Questions about the table below.
1) Give the entry directly above -32.
2) Give the 5th entry in reading order.
3) Give the smallest entry in the first column.
4) Give the last entry, reading row by row.
5) Give the third largest entry.
6) Give the smallest entry in the last column.
7) Give the fourth entry in reading order.
8) Give the last entry in the row that holds the largest entry.
[[  1   6   3   6   5  -4   7   4  -1   2   4  -3   8]
 [-10   9  -6 -12  17   7   2  18 -13 -12 -13   7   8]
 [ -1   5   7   1  -2   4   5   1   2   6  -1   2   4]
 [ -3   2   2  -2  -1   1   1   0  -1   1  -3   0   1]
 [ 31 -26 -24   4  12  11 -23  -1  20 -12  24  17 -21]
 [-33   7 -56 -77  76  54 -31  74 -47 -75 -60  54  -2]
 [-15   2 -44 -47  57  33 -22  52 -30 -53 -32  36  -1]
 [-29   9 -30 -49  43  29 -15  45 -35 -44 -43  28   3]
 [ 70 -77 -50  -2  -1  42 -70 -26  60 -20  47  49 -75]
 [ -6   5  12  -7  -8  15   1  -1   4   8 -11  10  -2]
 [-12  26  15  13   7 -19  27  10 -14   9  -1 -18  30]
 [ -3   4  -2   6   2 -15   6   0  -7  -1   3 -12   8]
 [ -8  -4  -6  -6  -6 -10  -4  -6  -9  -7  -7  -9  -4]
 [ -1   4  -2   0   8   0   3   7  -4  -3  -1   1   5]]
1) -60
2) 5
3) -33
4) 5
5) 70
6) -75
7) 6
8) -2

arr = [-29  48  -5   4 -18  63  16  24 -12 -65  -7 -52]
The first entry from the left? -29
The fifth entry from the end: 24
The second entry from the left -> 48
The entry just right of -18 is 63
The third entry from the left -> -5
